D: rows in 4 groups, each row roughly a mix of its group's directions
D (140 x 11)
[[-13  12  44  -7  30  22  46 -50 -16   9 -13]
 [-17  79  16  26 -12 -13   8 -19  -6  13  22]
 [-10 -25 -47   2 -30 -16  44 -18  14  46  11]
 [-56 -14  42 -19   9 -13  -9  46 -14 -18  21]
 [ 26   0  30 -22   7 -37 -33  24  51 -33   7]
 [-38   0  37   7  -4 -46 -25   1  13  20  52]
 [ 34 -12 -15  15  25  33 -23 -31  21  18  55]
 [ 26  17  11  45  -5 -20 -27 -53  -3 -39  16]
 [  4  10  46  51  33   7   2 -48 -21   6  14]
 [ 30  10  37  16 -18 -10 -60   2  13  36 -25]
 [ -3  -8 -13 -30  22 -23  39  27  -5 -25  61]
 [-42   3 -25  16   3 -13  55 -15 -13 -49  11]
 [ 34  13 -26  -2 -15 -12  17  -9  65  21 -37]
 [-48  -5 -32  26 -31  18 -34   5  39  -4 -29]
 [-12 -14  15  27  33 -29 -52 -39  23  11 -28]
 [ -2  24  10  11 -28  14  18  75  27 -13  13]
 [ 17  34  39   8  20 -16 -62  -7   2  33 -12]
 [ 49 -33  35 -11  47  14  -5  21  29  18   1]
 [ 11 -49 -40 -43  20  33  21   8  21 -21  -1]
 [ 19 -48  16   8  31  -7 -46 -36  31  -9 -16]
 [ 29  18  13  28 -68 -13  18 -23   6  24  20]
 [ 33 -26  -7  23 -21  11  52 -49 -27   4   6]
 [ 49   6  11   1 -55 -32  13  14  40  10  14]
 [ 66  31 -30  -3  20  -2   5  -1 -14  36 -24]
 [ -4  26   5  31  42 -14 -27 -55  18  32  -4]
 [-35 -39  12  15  33 -32 -45 -10  28 -15 -23]
 [ 40   8   0   2  37 -41 -30  24 -28  43   8]
 [ 11 -43  25   0  26 -22  26  30 -35  40  27]
 [ -5  23 -37  46 -46  -6   8  11 -20  41  17]
 [-55  25  15 -21  21  23 -43 -14 -33 -15  11]
 [ -6  33  40 -26 -41  32  24   6 -45  -6   4]
 [ -2 -24 -29 -43  24 -21 -36  18  36  11 -37]
 [ 19   4  42  30 -33  37  -5 -44  22 -27  10]
 [-23  53 -26 -16 -20  25 -47 -30  -5   7 -18]
 [  4  21  11   1  22 -50 -46  34  12  23 -37]
 [-51  28  32 -25  17  19 -27 -43  -9 -21   9]
 [-30   6  -5   3  79  12 -22 -17 -23 -15  -2]
 [-10  14 -46  50 -13   1 -36  17 -38  -1 -27]
 [ 35  14  -9 -11  61  13   1  37 -41  10 -13]
 [ -8  48  -2 -37   1  -6 -20 -35  31  43 -25]
 [ 55 -18 -49   1 -15   1  35  26  -6 -30  -2]
 [-11  -5  -7   3  76 -23 -23 -28  24  11  16]
 [ 13  26   0 -12  67  18 -17 -50 -13  -1  -7]
 [ 10 -18  -3  54  22 -20 -22 -26  10  45 -37]
 [-51  18  44  34   1 -14 -11 -34 -23  26  -8]
 [ 16  18  10 -32 -43 -15 -26   9 -24   7  61]
 [-48 -12  -2  10 -48  11 -10 -41  42 -17   5]
 [ 25   4  35 -11  58 -38   7  35 -24 -15  10]
 [  5  29  28  -3  20 -15 -11  31 -29 -68   7]
 [ 54 -11  11 -14 -16 -35 -27  -2  30 -36  34]
 [  0  26 -53 -40 -25  12 -26  23  -8   0 -41]
 [  6   5  41   1 -21  25 -48 -31  49 -17   1]
 [  3   5  17  52 -26  39  25 -13  42  27  17]
 [ -6 -60 -20  22   6   9   8  28 -33  41  23]
 [-13  -6 -39  18 -38 -19 -20   6  64 -13 -18]
 [ 31 -50  48   8  12 -11  12  10  14  -5 -48]
 [ 53  -7 -23  11   7 -38   9  52 -12  31  -6]
 [-19 -37  17  28  -2  13   7  11 -32 -60  32]
 [ 44 -57   1  14 -28  14  14  34 -16 -24 -17]
 [-22 -27 -14   4  27  11  31  16  56   9  46]
 [ 40  14 -34 -41  15  10  13  25  46  31   5]
 [  8 -50  34  -8  22  36  22 -11  -3  52   0]
 [-25   3  47   9   3 -37 -47   8  10  46   1]
 [  2  -6   5  27 -16 -33 -52  23 -38  15 -43]
 [-37 -11  -6  -9  65  37 -12  -6 -30  -4 -22]
 [ 30   5  39  29 -62 -25 -12 -21  -6   6 -21]
 [  3  54 -31  -9   4  -4 -51 -42   4  13 -17]
 [ 61   2 -43   3 -20 -18   4  30  12 -38  -6]
 [ -2  -5   5  33 -24  18  74  16  14  28  -9]
 [ 51  -6  16  21  56   9  -6 -16   0 -12 -43]
 [-13  -3  27   2 -47   8  26  44   2 -55   2]
 [ 10   6   9  -1 -76  16  41  -5  26  -4 -12]
 [ 11 -28 -19   1  11 -11  14 -33  46  62  -8]
 [ 36  16   8  -7 -25  44  39 -22 -45  25  -2]
 [ 38 -10  -3  49   0   3 -18  45  50  -8   1]
 [ -8  18 -14  -3  11 -13   8 -41  45  46  45]
 [ 17  47  29  43  35  -7 -32 -23  17 -21  -8]
 [-21  24  14 -14 -42 -54 -26 -20  24  31   8]
 [-35  21  31  -7  38 -44 -37  -2  21   0  32]
 [ 34 -16 -21  -4  24 -26 -44 -19  46 -33  13]
 [-29  14  39 -52 -15 -26  34 -18 -31  -4 -16]
 [-56 -26  26  -9  -3 -14 -25 -22   2  35  42]
 [  1 -17  18 -59  27 -12 -18 -50 -21 -24   2]
 [  7  -2 -26  32 -78 -19  -9  13   2 -19   8]
 [-42 -12 -23  -1  12  50   1  22 -23  52   2]
 [  9  17  34 -28 -36  29  53  34   1  -1 -19]
 [-31 -22  -2 -20  72  20 -16  15 -10 -18 -23]
 [ 41   3 -18 -40 -10 -15  -5 -25   0  62 -19]
 [-20   1 -26  -6  23  -2   9  48  43 -42  34]
 [ 26 -23 -36  10   7  47  35 -13  36  19 -31]
 [ 23  17  42  40  26  33  13  26  33 -30   4]
 [ 36  28   3 -10   5   6  53   3 -19   5  58]
 [-14  -8 -24  17   5 -50 -36  22  26   2 -52]
 [  5 -40 -23  23 -33   9  27  14  -6  63   8]
 [-10   5 -42 -12  -5 -41 -58  -4  17 -19 -34]
 [  4 -10  10  -5  11  37  64   6  23 -43  25]
 [-38 -13  15 -17 -12  18  19  59  38 -25 -19]
 [-28  69   2  39 -14  -6  13  32  17   4  -5]
 [ 36 -30   2  29  46 -14 -17 -45 -32   9   1]
 [  7  42 -11 -21  66  -1 -32  -5  13 -11 -27]
 [ 45   2   3  40 -12  31  23 -25 -12 -26 -45]
 [ 43 -11  58  -8  13 -26   9 -32  36  -2  11]
 [-29 -32  25  17  72  12   4   3  17 -16  13]
 [ 42 -11 -37 -29  -5  -9 -19  46 -17  44  -8]
 [ -6  76  12  10 -18 -34 -12  -7  -5 -29  13]
 [ 25   4  21  -1  26  65   6 -10 -15 -38  31]
 [-20  10 -52  -1 -53 -29  19  31 -26   3   1]
 [-50  33 -34  -8  34  -7 -34   7   8 -25 -30]
 [-19 -14 -86   3 -13 -11  -4 -20 -13  -3  -4]
 [ 30  15  -8 -45  30  10  44  30 -24  -7  35]
 [ 16 -30 -17 -66  33 -27 -11  19   6  16 -21]
 [-11  -9 -19  16  21 -28 -11   1  75   3  32]
 [-16   1 -32 -22  32   2  41  14   2  -4  65]
 [-30 -43  22 -11 -34  21  13  18 -47 -15 -31]
 [ 26  16 -11 -20 -23  50   4  15  33 -28 -46]
 [-67  13  16 -35   5  -3  -5  11   2  32  38]
 [-13  30   4 -27  33  24  44  48   7   0 -31]
 [ 18  -2 -34  47  40  28 -34 -26  22  14  16]
 [ 11 -10 -17 -29  14 -63  -1  22  32 -20  38]
 [ 54   1 -52 -10  12   5   8  19 -45  18 -15]
 [-10   1   3 -23 -15  28 -23 -31 -27  39  59]
 [-48 -41  10 -13  12 -25 -26  -6  -8  52  17]
 [-20 -43  41  42  19 -22 -17 -28  35   7  -2]
 [-16 -30 -16 -29 -34  22  55  11 -20  26  28]
 [-59  23  13   2 -20  36   0 -48 -21   7  -9]
 [ 41  -7 -44  24 -17  26  25  -5  42 -13 -32]
 [ 42  47  -3  -7 -30 -21  26  -6 -34  -6  41]
 [-28  60   6  44  -1  -2  -5 -16 -22  42  -1]
 [  1 -33  24   5 -21 -60  11  16  -5  41  31]
 [ 63 -34 -35   1 -21  27 -10 -26 -19  -1   9]
 [-44  18  -4  17 -26   3  49  28  -9  42 -24]
 [ 53  34  21  10 -15 -19  20  -3 -17 -56   1]
 [-41  -2  -1 -13 -49 -16 -33 -13  37 -20  36]
 [-22 -36 -11 -36 -24  34  31  20  -9  36  34]
 [ 15  12 -12  -9  49  17  25 -28 -34 -13  53]
 [ -6  21 -24 -37  44  35  -5  16 -47 -13 -24]
 [-12 -16   6  -8 -33 -13 -26  20 -68  31 -21]
 [-12 -38  41  31  44 -24 -15  -6  42 -12   4]
 [ 37 -35   3  24 -38  11  53  28 -19  -4   9]
 [-17  74  -4 -25 -11 -11 -24  19  13 -16  28]]
which group is each row in? (one row of each group first)
[-62  -2  26  -9   5  -7 -40 -37  33 -10   8]	<38>
[ 22 -18  21  42   4 -48  -6 -16  22  24 -46]	<109>
[ 16 -16 -21   8   4  19  10  78 -35  -4  -7]	<118>
[ 26  24   9  32   1 -34  10  -3  47 -12  54]	<12>

[-25 -13 -37 -10 -23 -28  12  32  44 -21  42]	<12>
[-10  -3  13   3  43 -47 -31 -44 -39  -7   5]	<12>
[  2  -8  34  29  18  -3 -51 -16  14  -5 -58]	<12>
[-19  12   9  21 -56 -14 -43  -6   9  13 -49]	<38>
[  3 -41 -35 -26  16 -39   4  42 -10  30  27]	<38>
[-33 -11   3 -12 -23  18  14 -40  65  17 -15]	<118>
[ 13  70 -40  -2  -7  15 -26 -11 -29  -4 -14]	<12>
[-36  28 -18  25  -4  -7   0  18 -10 -62  39]	<12>
[-33 -42 -43 -28  36  15  -9  11  35  17 -12]	<109>
[ 19 -56 -17 -27  57  23  -2 -15  -2  11 -12]	<38>
[-45  36  12  10  22 -40  -7  22   8  -2 -51]	<38>
[ -7  37   7 -42  26  10  -3 -29  36  41 -31]	<118>
[ 11  29  31  -2  -3 -38  -7 -69  14 -16  14]	<118>
[ 69   6 -28  19   6  -3  24  26 -25  -7 -29]	<38>
